In the data rows, 128 means zero.
Here are some rows, each followed by its group. Rows of different groups can look alike.
[122  95 175  97 107 130 154 142 126 182 103  94 152 114 168 132 148 121
 202 103 173 101 128 117 112 121 128  84 136  96 109 101  94 118  90 183
  95  94 112 142 167 185 109 108 106  95 128 113 111 128 114] 1
[129 127  89 111 142 115  95 108 107 109 135 114  91 110 117 112 107 149
 103 146 105 137 104 126  96 125  97 161 139 170 125 143 145 126 116  91
 103 101 110 113  98 112 108 110 129 111 125 121 169 107 108] 2
[137 112 194 105  98 152 129 125 117 149 125  92 124 103 174 123 157 135
 152 100 169  98 118 140 104 127 143  96 119  95 117 104 100  98  93 164
 108  97 119 126 163 193  94 117 117 112 136 130  92 103 109] 1
[120 169 101 100 190  94 106 134  89 102 152 112 138  99 102 133 101 104
 112 143 141 100 119 127 106 128 127 174 108 145 101 106 154 176 136 120
 180  96 113 118 126 104 159 105 108 113 131  95  99 158 147] 3
[131  96  92 187 116 177 121 114 144  84 111  94  89 115  94 110 144 120
 104 153 103  83 131 123 113 124 112 144 140 108 107 137 152  88  83 109
 112  91 124 123 130 110 108 112 133 145 149 124 172 106  95] 4
[153 169  90 148 193 132 102 127  90  98 137 136  91 109  87 106  97 190
  99 188 116 165 134 165  99 120 101 156 172 184 172 136 176 157 145 122
 146 120 114 121  97 115 105 104 107 121 148 104 173 128 132] 2
[129 129 120 103 103 108 118 124 123 143 140 166 138 174 103 129 124 113
 109  87 117 166 119 112 158 118 120 111 114 141 158 157 100 115 144 111
 105 173 161 140 104  97  94 127 118 131 141 132 149 109 122] 5
[159 163 107 109 182 112 111 110  93  83 155 113 133 117 100 130 117 146
 129 160 148 115 141 131 105 122 163 173 144 166 102 110 165 182 141 127
 195  94 111 120 134 116 161 133 105 126 124 108 116 155 138] 3
[116 103 123 104 103 104  94 126  94 104 111 172 164 145 149 106 107 137
 103 100 111 123 130 131 152 121 105 106 107  97 115  97  99 142 177 102
 115 161 115  99  93 111 130 101  91 121 125 124  99 150 145] 6
[124 102 174 103 107 146 137 127 119 152 124  92 131 104 164 120 148 122
 156  92 156  89 107 115 107 115 145  95 108  95 112 108 104  88 106 170
 102  95 133 137 170 197 115 102 107  98 141 109 107 115  99] 1
[102  97  92 191 118 164 149 138 157 103 117  90  91  96  92 111 144 135
 105 163 108  86 136 124 107 108 135 134 144 117 113 131 153  90  93 113
 100 100 110 115 147 109 126 138 162 159 135 149 176 126 109] 4
[118 136 133 101 102 106  90 124 102 117 106 152 167 116 156 122  91  94
 126 119 117 118 154 127 155 137 117 110 133 102 101  88  99 155 153 108
 126 137 113 115 115 116 171 115 107 132 115 121 101 147 155] 6
[115 104 163 119 100 159 145 111 117 175 113  98 140 109 177 136 156 127
 170  96 175  83 113 128 106 138 138 103 102  90 104  90 113  98  84 173
 109  81 112 133 158 200 108 126 119  97 109 122 110 123 111] 1
[107 143 137  86 125 109 126 113  84 127 113 170 182 137 163 127 117 113
 136 103 113 128 156 119 147 138 114 119 119 107 130 101  93 168 159 136
 146 136 101 109 106 137 151 104 110 122 119 117 102 160 188] 6
[136 171  86 151 180 147 128 115 107  95 116 136 104 108 100 128  93 158
 119 159 103 171 119 149  98 126 101 170 158 163 153 147 162 138 125  90
 125 128 108 120 101 105 108 109 101 135 145 117 168 116 103] 2
[112 130 103 114 140  99 110 122  96 103 123 130  96 111 107 117  98 157
 103 151 112 168 120 119 117 122 104 172 130 181 141 159 149 129 132 118
  99 128 106 123 101 105 111 111 115 108 115 103 167  93 118] 2
[115 162 165 114 117  98  93 135 101 153 124 154 177 165 176 123 123 128
 152 110 109 145 153 118 172 156 102 115 122 116 145  93  92 174 161 150
 137 169  94 124 124 153 191 108  94 101 129 123 100 177 183] 6
[110 119 118  96 104 100  88 133  93 120 104 161 177 116 129 115 101 113
 120 101 118 128 112 130 150 136 110 123  97 111 140  98  96 156 163 108
 111 144 111 121  88 116 144 130 119  86 134 106 107 151 155] 6
[129 167 159 102 132  96 106 130 109 142 114 157 171 170 170 115 112 122
 145 108 139 155 164 114 175 154 114 120 114 116 145  92 111 181 174 135
 137 162 121 120 124 136 186  98 115 118 121 110  92 170 201] 6
[120  95 178 128 108 171 150 132 130 170 141  86 124  89 163 142 176 121
 157  99 179  93 126 139 101 119 159 104  99 112  99  98 106  96  93 162
 122 105 112 144 183 186 121 113 114 101 130 139 107 137  93] 1
[122 138  93 104 149 108  84 137 107  93 128 141  97 114 100 110 101 160
 125 170 119 167 124 143 111 126 103 152 126 176 141 145 153 115 133  90
 117 116 131 117  94 100 117 107 117 121 124  99 180 113  99] 2
[138 130  92 119 162 110  86 112 112  94 112 135 103 101  93 116 101 174
 121 177 115 169 114 135 109 116 123 169 130 172 135 130 170 132 132 103
 119 110 119 110 114 108 117 110 119 112 125 110 169 102 103] 2
[131  97 103 110  99  90 125 137 133 138 108 153 166 196  99 117  97 126
 133 100  97 182 129 116 177 124 111 109  96 145 158 167 115 124 161 105
 114 174 188 140  96 106 102 128 113 123 129 122 113 109 136] 5
[128 102 107 136 101 169  98 128 102  84 168  92  89  92 112 145 128 120
 125 163 170  94 116 122  99 140 202 157 111  99 124  99 183  99 102 121
 173 107 116 112 171 105 111 110 127 104 128 107  98 107  98] 4
[117  95 142 162 105 169 179 137 190 172 123  98 100 129 123 149 173 123
 115 100  94 108 142 131 105 124 120  92 128  89 108 178  92  96  85 117
 111 145 108 133 133 109 119 214 204 174 120 190 106 108 118] 7
[107  91 101 202 109 172 167 132 182  96 117 101 108 107  90 148 146 133
 113 175  97  93 127 152 100 124 185 148 164  98 106 126 176 109  92 105
 107  95 109 115 163 120 122 130 150 171 140 161 172  81  93] 4
[122 116 146 117 104  91 110 104 113 131 114 167 169 138 145 130  94 115
 123 104  98 132 132 130 139 125 112  83 109 107 117  87  99 142 171 117
 121 124 120 124  95 114 158 105 122 101 125 112  97 159 141] 6
[122 128 168 136 107 160 171 148 135 195 137  94 139 125 175 137 182 119
 193 100 186  87 139 118 119 111 149  94 123 103 111  90  89 118  89 186
 124 104 110 161 187 194 123 142 101 119 119 151  93 139 112] 1
[134 105 126 132  92 158 160 135 205 138 119  88 104 113 111 124 139 135
 108 105 113 102 115 129  90 110  79  94 115  78  89 164 104  91  88 111
 115 143 101 113 104 107 109 220 147 143 128 123 101 115 113] 7
[122 118 105 102 121 114  97 113  92  89 120 128  94  96  94 105  97 145
 116 132 113 153 123 124 109 129 108 171 126 173 119 144 132 108 119 104
 114 115 107 113 109 109 103 106 122  91 117 109 172 107 124] 2
[119  98 121 118 121 151 164 132 199 134 101  92  93 126 122 127 142 112
 113  98 115  98 117 120 100 124 108  94 118  92 103 136 100 105  94 103
 121 149 117 119 125 116  96 220 152 130 144 166 105 109 100] 7
[134 108 140 125 121 165 163 139 200 175 118  90 100 130 127 113 158 127
 125 110 101  91 123 126 114 129 110  97 127  98  95 154 101 109  97 150
 111 156 106 144 128 113 111 208 179 148 114 173  95 105 121] 7
[116 101 141 130  95 150 154 120 187 160  94  96  97 128 134 114 183 121
 116 107 108  95 136 134 114 125 106  93 116  99 117 150 100  91  82 153
 112 168 114 134 111 116 119 185 173 175 118 165 107 110 124] 7
[126 134 172 162 114 174 183 159 157 184 162  85 161 140 181 158 193 114
 210 112 183  89 128 123 119 134 170  91 125  97  83  92 110 123  90 229
 136 117 121 185 188 199 113 169 120 141 137 168 103 145 121] 1
[120 104 174 106 100 141 141 129 113 170  97 100 121 105 179 126 142 114
 144 105 153 102 126 138  91 118 103  93 118  82 105  99 101 104  92 163
 104  90 118 132 165 190  90 139 127 115 119 127 102  87 110] 1
[105 146 146  98 132  83  85 125  99 127 134 146 168 112 152 126 108 128
 114 103 123 129 153 114 138 154 111 117 112 103  97  88  99 171 159 136
 154 108 103 122 115 154 164 115 116 109 139  98  97 164 148] 6
[119 153 149 103 122  90  98 124 109 129 118 157 162 152 165 106  95 117
 129 104 113 156 168 138 168 148  97 128 102 120 142 101  98 163 173 143
 140 165 107 128 103 120 172 103 110 107 118 119 105 158 166] 6
[145 126 101 118 152 134 122 124  99  92 116 143  80 104 102 141 110 167
 115 159 124 164 114 145 107 125 116 164 138 174 155 167 170 147 133  99
  96 131 108  92  96 100 117 112 117 126 133 108 181 115 108] 2
[174 185 100 106 213  97  82 145 101 103 187 149 161  90  91 138  95 170
 121 185 137 136 158  96 108 177 153 170 134 182 137  95 166 177 164 116
 205  97 115 121 120 102 191 114 123  97 129 113 144 188 193] 3
[116  97 157 197 119 178 195 127 192 206 119  87 106 159 161 128 201 115
 150 108 110 115 124 128 118 138 102  91 148  98 109 172  98  80  95 176
 106 175 153 174 163 106 107 204 208 202 138 215 112 108 117] 7
[130 153  92 141 168 111 114 143  99  83  96 159  97  94  99 111 102 178
 103 157 101 168 112 168 137  95 107 166 148 176 206 170 148 150 162 102
 113 174 147 132  95 102 111 112 113 140 148 110 179 110 131] 2
[138 131 130 105 115  91 151 122 160 171 110 164 179 190 120 118 123 101
 129 109  96 167 120 120 186 144 102 116 136 167 208 167 102 124 161 138
 106 174 211 152  92 108 105 139 152 163 120 141 144 122 164] 5
[128 116 119 199  88 176 166 120 206 142 116  94  87 101 103 147 185 137
 102 147  95 102 127 139 118 105 163 149 162 107 107 156 135  91  92 126
 105  98 123 149 152 111 106 174 162 172 121 190 168 106 108] 4
[110 157 145 121 117 108  77 138 112 124 130 167 170 140 167 120 104 127
 138 106 133 127 150 108 149 155  96 101 109 101 117 101 110 186 167 120
 139 133 105 117 115 154 182 114 125 119 136 119 105 173 163] 6
[112 139  85 136 172 127  99 129  85  80 111 130 100 104  92 110 116 175
 116 164 104 165 125 158 102 131 103 159 157 172 152 158 165 141 117 104
 107 117 120 109  91 108 117 101 105 136 117 104 178 112 109] 2
[134 136  85 115 203  91 110 144  97  85 147 107 132 114 109 126  89 122
 120 141 109 110 127 125  86 101 111 156 114 145 130  94 157 158 131 109
 185 107 109 107 104 110 166 108 123 115 134 135  97 137 120] 3
[149 147 145 160 129 169 133 127 111 117 185  86  97 112 151 173 144 115
 121 149 194 104 120 116 106 116 205 162 120  93 105 102 179 127  96 111
 197  96 100 123 177 162 124 109 103 102 124 123 102 124 109] 4
[142 182 106 101 192  91 106 131 111  98 147 132 168 104  93 112 109 135
 103 137 132 117 144 123 103 129 112 167 109 154 126  94 146 186 154 106
 186  99 105 106 110 117 181 111 126 106 124 111 106 175 160] 3
[110 111 172 133 107 166 128 126 122 163 125  89 136  92 174 127 160 102
 165 113 167  92 129 143 111 128 133  95  85 100 107 101  94  97  98 177
 120  95 117 151 186 188 107 125 112 108 147 132 105 112 102] 1
[113 134 124 115 101 100 154 140 128 130 118 155 177 196 101 125 120 111
 116  94 108 175 116 128 184 127 105 136 119 162 194 170 104 133 178 124
  97 191 192 140  95 111 116 112 145 149 115 128 135 134 162] 5
[123 125 179 140 106 171 155 149 152 179 143  95 158 132 183 156 195 127
 195  99 209 100 129 125 111 116 146  85 118 104 111 104 101 114  95 198
 105 107 113 158 186 199 111 151 116 128 122 155 109 149 119] 1
[133 117 127 110 102  98  95 123 108 128 116 163 170 127 135 113  94 128
 121  86 106 117 115 128 147 108 107  87 103  86  98  93 109 142 155 108
 120 146  97 108 110 112 123 109 107 123 119 108 104 146 153] 6
[112  88 108 183 112 166 158 141 159  99 106  89  95 101 103 118 136 140
 129 161 119  91 104 130 104 142 141 158 174 121 107 135 154 109  93  93
 101 101 116 130 138 113 115 127 143 164 138 167 167 112 113] 4
[127 115 185 153 118 175 166 152 146 189 153  86 141 136 165 154 183 125
 209 105 194  96 119 118 118 117 170  96 121  90 101 103 107 105 106 200
 104  92 118 157 176 190 101 153 109 138 119 141 108 130 114] 1
[120 147 149  99 138  99  97 139 101 128 102 158 171 166 155 123 106  96
 119 108 119 143 151 127 171 154 104 107 119 125 161 100 107 182 170 154
 137 161 108 124 104 114 183 113 133 120 146  91 102 196 188] 6
[115 120  87 124 136 125  79 126 100  93 123 121  92 102  93 120  99 153
 109 157 101 161 129 126 114 130  99 174 134 183 131 155 163 125 111 117
 117 134 113 108 118 115 109  99 102 107 122 107 183 110 106] 2
[118 131 106 111 111  89 140 118 148 162 123 167 142 189  98 122 120 111
 134 107  99 174 122 139 183 113 119 104 128 141 162 170 103 115 141 135
 104 171 193 139  80 127 129 149 149 166 119 133 135 117 117] 5
[165 174 125 109 208 110 103 117 115  96 173 158 172 101 102 121 115 145
 109 150 153 113 165 128  94 168 154 153 139 171 135 104 176 181 177 108
 191 115 120 134 141 100 203  97  89 100 126 121 110 165 178] 3
[164 164 171 160 144 166 145 128 110 116 202  75 107 110 162 187 158 128
 117 180 221  88 121 142  97 103 213 165 161 108 105  90 173 148  98 155
 205  87 103 154 175 154 130 112 101 120 114 127  99 141 108] 4
[117 102 169 118 106 148 184 149 130 189 136  89 131 123 170 129 162 110
 192  98 174  94 125 124 102 129 155  93 109  96 116  98 113  90  94 167
 115  97 119 150 193 201 105 140 131 106 129 139 104 122 108] 1
[154 147  96 112 211 112  92 134 102  99 163 111 148 106 100 103 102 148
 129 163 141 125 139 134 105 143 155 170 113 153 104 103 162 177 152 113
 214 106 117 114 125 103 161  95 119 100 139  89  96 157 146] 3
[129 138 118 109 117 101 107 118 121 125 108 161 171 130 127 139  88 119
  93  97 111 132 130 122 139 129  97 119 122 112 115  94  98 145 151 112
 115 134  99 105 120 104 160 108 119 113 137 106 101 151 161] 6
[116 139 101 101 150 107 110 105 106  99 124 122  93 108  89 103 115 150
 100 150 106 149 112 125  97 130 103 154 121 183 127 141 144 119 113 117
 101 103 134 111 113 101 104 109 111 122 126 118 171 111 106] 2
[115 115 125 112 110 103 105 113 113 133 117 150 172 131 157 120 113 116
 120 103 110 111 121 124 150 131 104 103 115 101 114 102  95 153 162 123
 114 132 107 116 102 119 135 113 122 123 122 104  98 136 151] 6
[188 190  96 114 198 117 107 125  98  73 186 131 165 105 103 127 115 165
 119 185 156 130 159 124 103 168 148 178 147 171 119  95 163 197 165 102
 200  84 117 121 128  98 223 113 115 106 115 117 146 186 153] 3
[138 155 103 142 181 130 115 126  91  84 114 143  99 100  99 125  93 180
 110 178 103 170 114 152 119 126 107 169 159 161 157 159 169 146 135 105
 105 135 116 122 103 110 126 103 119 134 127  98 178 103 109] 2
[124 148  84 114 147  91  89 116 111  92 126 142 104 109 107 106 110 130
  94 150 113 157 124 141 106 129  96 153 109 183 140 146 145 127 134  97
 104 131 109 112  93 103 116 116 112 109 123 106 178 118 126] 2
[126 129 151 108 121  85  85 120  91 120 113 173 178 115 162 111  91 112
 128 101 118 130 129 130 154 136 100 101 108  94  80  89  94 169 165 120
 139 127 113 108 104 128 151 114  98 120 123 117 105 147 153] 6
[169 110 153 152 124 164 121 134  99  98 191 101  94  98 142 167 168 117
 115 181 218  89 111 129 114 134 204 165 138  99 111  99 189 116  95 122
 192  88 114 134 181 174 129 108 105 102 124 115 112 124 112] 4
[157 145 166 177 123 172 158 126 112 133 209  93 105  97 161 171 170 122
 119 177 211  95 150 110 101 123 202 179 139  94  99  99 172 119 102 156
 187  87 103 145 167 173 112 103 108 103 131 148 106 136  95] 4
[117 112 177 118  91 148 152 135 139 174 124  84 146 117 176 129 173 105
 179  98 169  86 118 127 111 117 144  99 128 100  98 101 109 103 100 184
 109 106 122 151 184 197 114 145 123 124 132 122  98 136 126] 1
[131 103 172 151 120 158 200 141 182 199 104  92  93 150 161 114 192 114
 156 103 110 104 130 112 140 117 103  92 114  97 104 166  96  96 105 168
 104 156 117 170 157 102 112 213 207 185 137 200  93  95 104] 7
[127 121  96 103 102  92 116 121 100 107 106 161 127 168  90 118  98 106
 118 100  98 170 119 111 155 112  81  94 116 122 150 150  93 103 147 107
 109 175 160 112 102 110 115 101 133 107 129 106 116  95 131] 5
[123 121 106 107 120  95 129 132 125 117 141 162 133 182  91 129  97 103
 103 109 108 166 112 116 180 123 100 126 113 164 164 175  94 131 167 121
 114 161 188 126  97 116 107 124 137 132 130 118 157 118 150] 5
[117 152 128 126 116 107 156 119 164 161 107 161 167 193 117 127 132 114
 119  96 106 169 133 113 186 110 106 125 141 171 195 172  99 146 167 124
 103 168 201 151  98 114 123 137 154 151 124 166 148 150 154] 5
[114 116 173 148  99 167 179 141 178 194 142 105 129 108 176 134 187 107
 186 102 196 102 140 120  95 119 182  87 127 102  88  90 104 106  95 191
 127  96 115 168 177 194 112 180 128 160 122 158 104 114 104] 1
[122 114 136  98 114  84 144 128 164 160 119 161 163 183 125 109 134 111
 130 104 102 167 122 111 179 123 108 114 123 151 178 172 111 149 166 140
 110 172 210 139 106 108  97 161 138 154 111 136 110 143 141] 5
[124 140 174 149 103 169 189 148 168 188 149  76 126 141 184 179 210 122
 199 100 189  87 113 120 112 117 178 100 129  93  99  99 104 103  87 197
 119  90 116 176 176 190 124 172 125 151 126 163 108 137 105] 1
[121 120  88 113 152 106  98 123  93  90 115 150 104  92  98 127 106 119
 116 146 111 164 130 126 106 121 111 159 126 174 136 144 147 126 130 112
  94 147 111 131 104 104 109  97 114 104 131 116 178 115 102] 2
[136 123  85 105 115  97  89 133  99 120 125 133  87 106  95 118  93 135
 110 123  97 178 119 115 103 122 114 172 110 183 144 143 136 126 138  95
 110 124 120 123  97 115 107 122 114 112 121 106 182 104  87] 2
[115 110 173 131  93 152 167 125 160 174 113  96 105 118 166 153 177 114
 163 100 156  94 109 129 102 117 117  89 124  97  82 101 100  95  97 177
 105  94 130 163 177 192 125 160 101 151 117 147 113 123 101] 1
[119 119 144  94 117 100  98 126 110 125 104 172 171 119 164 124 101 123
 134 108 126 114 154 115 145 148 103 117 116 101 123 100  95 163 166 124
 139 119 126 104 122 141 192 114 128 119 117  95 101 180 169] 6
[110 127 177 131 106 160 151 127 121 154 127  88 141 113 178 156 151 125
 187 100 181  92 124 132 112 125 159  84 103  99 110 109 103 114  85 174
 114  97 115 137 178 201 104 134 118 120 129 130 109 127 122] 1
[144 119 128 103 119  88 103 125 108 105 123 178 181 148 148 127  98 117
 118 104 113 128 128 140 151 147 107 103 130  98 121  90 107 152 152 123
 114 139 111 113  88 102 157  97 119  97 131 113 100 142 156] 6
[135 130  87  94 123 108  99 111 108  91 118 152  99 101  93 126  90 148
 119 125 111 166 133 144 121 122  99 161 133 182 144 167 133 110 115 101
 109 141 109 110  95  93 103  98 118 103 116 116 173  92 104] 2
[115 155 159  94 139  93 124 139 115 149 148 170 175 154 161 126 145 124
 165 111 153 146 142 109 171 161 115 125 101 139 142  90 115 187 163 143
 169 154 114 161 139 146 190 103 113 109 145 112  99 179 184] 6
[156 150  93 136 181 126 111 146 108 102 111 163  96 100  99 120  97 172
 120 190 107 166 120 150 115 120  92 170 170 171 199 148 189 155 150 121
 138 132 132 129 110 127 123 106 128 136 139 112 171 128 113] 2
[111 109  88 101 133 115 102 128 121  86 110 129 105  99  93 110 105 123
 115 129  96 143 105 124 103 121 104 170 137 163 130 129 129 117 115 114
 116 121 108  96 108 102 122 113 109  99 119  89 170 121 105] 2
[113 126 124 106 113  98  87 111 109 109 106 163 161 124 148 134  91 123
 102 118 107 121 127 114 131 123 101  95 114 101 129  95 103 144 182 105
 116 138  97 104  96 101 160 111 127 111 112 114 104 152 176] 6
[112 153 163 102 118  92 107 138 102 137 135 171 166 137 160 114 128 121
 126  95 119 148 138 109 168 129 114 119 117 120 117  94 113 162 159 138
 147 140 129 128 131 145 161 103 115 111 144 115 106 170 168] 6
Which 3 other groups have their centres nearest to the centre of group 2, nearest first?
3 5 4
Which 4 groups are nearest to each row below, nearest first, going by the distance to the centre of the group?
[111 140 129 109 115  94 108 105  98 110 113 157 177 111 141 121 103 122
 112 100 118 125 134 116 149 127 104 103 122 105 126 114 101 152 168 107
 115 134 123 110 103 128 143 102 135 100 119 119 103 143 140] ~ 6 5 2 3
[123 102  97 180 123 170 137 144 165  99 103  89  95  97  94 100 136 125
 105 159 112  85 135 116  93 145 123 145 132 111 109 148 142 109 103 103
 117  92 118 126 143 105 108 149 158 165 127 157 167 121 106] ~ 4 7 2 1
[129 135  99 154 147 153 130 110 123 102 115 165  96  81 100 106 112 160
 136 155  91 157 126 153 112 119  88 163 151 177 158 175 165 129 119 102
 119 161 127 124  95 107 122 111 140 142 120 136 180 107 107] ~ 2 5 4 3
Which 3 other groups have their centres nearest to the centre of group 7, nearest first?
1 4 5
Which 3 groups are nearest to each row below, nearest first, going by the average distance to the group's rows?
[126  86  83 181 113 173 130 129 131  99 117  91 103 116 105 123 128 107
  95 167 108  87 114 129 115 112 156 153 142 101  92 108 165  93  97 118
 103  76 112 115 138  97 115 109 120 129 133 141 167 117 106] ~ 4 2 7
Which 4 groups are nearest to each row below, nearest first, going by the average distance to the group's rows?
[123  96 120 149 108 165 110 127 109  87 155 100  92 101 130 157 100 111
 115 147 160  76 119 118 110 131 208 148 112 100 114  94 148  89 106 125
 152  98 119 102 168 122  98 108 108 114 124 113 113 114 117] ~ 4 1 2 3
[175 198  91 107 219 114  96 121 121  91 164 135 154  93  88 145  94 150
 118 162 148 123 166 138  98 165 150 165 138 164 129 102 177 190 172 106
 199  85 104 116 123  96 203 107 108  99 152 110 114 173 177] ~ 3 2 6 4
[166 194  86 151 194 137 117 110  96 103 131 147 107 106 100 132 112 178
 124 185 117 175 117 160 117 111 112 173 176 170 167 148 174 164 157  91
 129 131 103 136  94 105 117 101 106 153 123 129 174 132 134] ~ 2 3 5 6
[111 110 141 105 114 104 103 140  91 139 125 158 180 127 134 103  97 126
 131  92  98 128 119 123 133 117 114  82  98 107 101  93  96 141 146 127
 107 139 127 125  94 111 129 110 103 107 131  96 102 144 156] ~ 6 5 2 3
[114  91  88 102  95  96  90 125 118 107 130 175 130 186 102 136 104 118
 118 108 120 171 127 130 158 126 123  94 110 129 164 162  91  95 144 101
 106 168 158 102 102 103 101  96 108 115 131 124 116 110 105] ~ 5 6 2 7
[124 125  99 114 164 113 104 128 104  94 114 137  91 104  86 126 101 160
 108 133  97 152 121 137 104 124 109 165 122 176 135 138 144 129 121  99
 106 114 137 104  88 102 114 122 108 108 123 104 178 104  98] ~ 2 3 5 6
Group 2 spreads out most along one direction. Which 3 other groups' directions of most spread are closest to that one, closest first?
3 5 6
Which 3 other groups have their centres nearest to the centre of group 3, nearest first?
2 6 4
Which 3 other groups have their centres nearest to the centre of group 6, nearest first?
5 3 2
Which 4 groups are nearest to each row below, nearest first, going by the distance to the group's nearest row?
[128 108 166  96 105 138 124 143 117 177 132  85 141 110 178 137 162 120
 180  92 166  94 113 119 106 120 116  91 111 105 104  90  91  97  97 177
 104  86 112 140 171 189 106 125 132 116 120 131 107 124 118] ~ 1 6 7 4
[135 111 185 174 117 167 202 125 194 180 108 112  84 182 179 135 184 120
 188  99 111 125 120 111 135 107 100 102 163 102 106 180 110  74  86 170
 113 183 151 165 165  99 122 195 211 192 108 210 105 104 106] ~ 7 4 1 5
[117 130  90 113 116  90 116 142 122 117 106 174 144 190 102 123  94 122
 112 100  88 170 110 128 186 105  96 102 128 148 195 183 111 112 159 100
  99 181 198  95  82 112 125 137 115 110 141 105 118 107 130] ~ 5 6 2 3
[124 102 182 118 113 146 141 115 134 173 128 103 101  91 171 140 169 129
 187 103 160  83 130 119  90 117 154  88 118  96 110 105  96  89 105 177
 116 101  84 141 167 192 115 134 116 107 123 118 101  98 112] ~ 1 7 4 6
Which 3 groups are nearest to each row below, nearest first, going by the distance to the group's nearest row?
[127 108 124 209 124 173 161 115 161 107 120  87 103 107 106 139 162 126
 130 179  99  94 119 145 102 135 151 140 175 109 105 145 159  92  95 113
 111  92 111 138 147 118 115 167 164 178 142 173 160 119 113] ~ 4 7 2
[127 102 124 191  99 175 180 133 204 119 130 105  94 105 100 151 181 161
 105 192 117  98 112 159 106 121 160 179 186 136 106 174 181  85 100 126
  98  95 109 158 154 108 106 179 185 202 139 182 176 114 110] ~ 4 7 2
[121 129 127 109 102 106 166 116 162 163 116 167 152 199 119 119 142 100
 127 117 114 166 122 108 194 102 114 127 126 153 169 183 104 132 163 147
  96 174 189 142  94 112  94 161 165 166 144 149 131 151 132] ~ 5 6 7
[132 129  89 136 147 127 117 111 107  91 120 126 100 101 104 118  95 149
 111 159 102 147 106 133 113 124 105 149 121 168 127 148 141 121 121 104
 106 122 116 132  96 104 115 103 128 125 137 110 187 109 116] ~ 2 4 3
[ 98 133 187 120 100 167 160 137 134 176 139  94 150 115 176 145 174 106
 177  95 185  92 112 118 113 130 151  74 113  99 115  89 115 112  86 174
 114  93 113 155 185 193 122 129 116 106 145 139 105 136  96] ~ 1 4 7
Which 3 groups are nearest to each row below, nearest first, going by the distance to the centre of the group?
[116 137 126 114 122  97 103 149 102  96 112 170 172 140 136 110  94 116
 126 100  97 123 142 127 153 147 115 108 113 115 147  94 102 179 163 100
 142 147 112 108 108 108 187  96 135  96 144 116 104 151 196] ~ 6 3 5
[138 105 131 210 110 177 189 127 180 124 141  97  96 109 105 141 183 152
 109 166 118  97 109 182 102 137 174 157 178 131  94 169 166 104  86 116
 104  97 109 174 171  99 101 207 197 200 146 202 175 118 111] ~ 4 7 1
[128  98 186 160  92 172 208 119 212 187 105 110 101 170 145 125 197 114
 154  96 117 128 128 117 142 128 126  95 149 100 119 174 103  88  96 161
  95 165 159 178 148 111 132 219 205 202 125 206 133 102 110] ~ 7 1 5
[118  98 126 174  96 154  98 119  98  97 170  90  96 114 110 160 143 110
 101 190 176  79 126 116 102 114 217 157 139  87 114  98 179  85  79 112
 173  95 125  97 168 119 103 103 103 113 135 116  96 120 119] ~ 4 1 3
[189 169 161 193 158 159 140 119 105 133 222  91 103 108 142 191 166 144
 112 189 192  86 126 124 105 119 220 172 149  95 108  96 179 144  96 150
 200 100 115 147 181 151 130 104 116 104 120 129 100 157 101] ~ 4 3 1
[143 128 134  98 104  92 151 127 158 151 115 162 143 198  96 105 131 118
 110 100 101 180 118 131 195 123 101 116 123 172 202 174 101 118 169 131
 101 161 204 160 112 118 128 156 170 170  97 154 165 105 144] ~ 5 6 2
[154 139 158 191 144 174 130 114 103 112 186  92  96 100 143 163 144 154
 107 184 178  95 123 123 108 127 200 159 177 115  89 106 178 129  90 126
 209  95 115 142 177 136 105  98 137 111 121 130 104 114 113] ~ 4 3 1
[157 120 136 154 112 170 118 129 113  95 185  86  92 105 150 165 143 109
 110 184 209  88 130 116 123 131 222 174 134 101  87 105 187 119  90 111
 198  91 124 124 178 152 106  98 110 108 135  93 106 109  89] ~ 4 1 3
[134 108  94 180 127 169 141 140 135  99 129  88 101 102  96 127 151 132
 111 172  95  86 142 148  99 129 177 171 152 113 100 118 185  93  95 104
 106  84 137 112 166 120 113 116 134 143 145 150 186 106 111] ~ 4 2 7
Group 5 spreads out most along one direction. Which 3 other groups' directions of most spread are closest to that one, closest first?
7 1 6
Group 3 spreads out most along one direction. Which 3 other groups' directions of most spread are closest to that one, closest first?
6 2 5
Which 3 other groups have their centres nearest to the centre of group 4, nearest first?
1 2 7
